In the data rows, the value 50 means zero.
Here are some rows, each followed by its group. Rows of different groups can look alike.
63,70,37,45,55,55,54,49 A
53,37,59,70,53,48,46,26 A
44,65,44,39,49,62,38,62 M
49,36,64,65,46,58,39,32 M
58,38,50,49,44,42,48,29 K
57,59,51,41,62,57,65,58 K
68,67,31,26,46,43,62,55 K
20,51,56,49,55,39,22,41 M
59,49,28,37,27,41,58,65 K
30,29,75,74,61,38,45,48 M
32,45,58,54,51,44,29,40 M
56,48,65,71,65,82,66,62 M
52,66,49,46,48,71,43,58 M
58,61,53,61,65,69,61,54 A
58,66,45,51,59,63,53,50 A
60,63,35,32,45,55,52,53 K
50,58,59,58,64,67,59,64 M
57,51,41,53,43,39,40,27 A
50,27,72,76,51,60,46,31 M
59,33,59,56,49,40,56,31 K
49,62,54,59,68,72,55,52 A
39,65,58,50,67,59,52,66 M
61,63,35,32,46,54,53,53 K
55,52,26,49,28,39,42,40 A
55,51,66,78,62,97,66,56 M
51,24,69,63,57,36,60,40 K
35,24,73,62,65,33,53,43 K
74,51,52,51,64,56,87,64 K
48,36,64,65,46,57,39,33 M
51,35,61,72,54,50,46,26 A
59,32,59,57,49,40,56,31 K
55,65,40,42,47,60,47,55 M
59,63,29,29,36,50,51,58 K
56,45,32,38,26,36,46,47 K
23,74,51,37,68,51,36,62 M
41,35,67,68,53,48,41,37 M
Which other group has its centre nearest to the centre of group K?
A
Which group is second nearest to each row below, going by the average distance to the group's rows?
41,65,47,33,63,58,48,54: M
Group A spreads out most along one direction. Which other group's direction of most spread is closest to that one?
M
Which group is nearest to each row below, going by the distance to the centre of the group?
19,53,46,41,43,44,18,50: M
66,56,53,46,62,56,75,62: K
Which group is nearest to each row below, going by the average distance to the group's rows?
51,61,54,51,59,66,51,60: A
45,62,52,38,67,57,57,57: A
Which group is nearest to each row below, going by the distance to the group's nearest row?
59,66,46,52,60,64,55,50: A
57,43,30,41,26,42,58,66: K
52,51,40,51,40,44,33,32: A
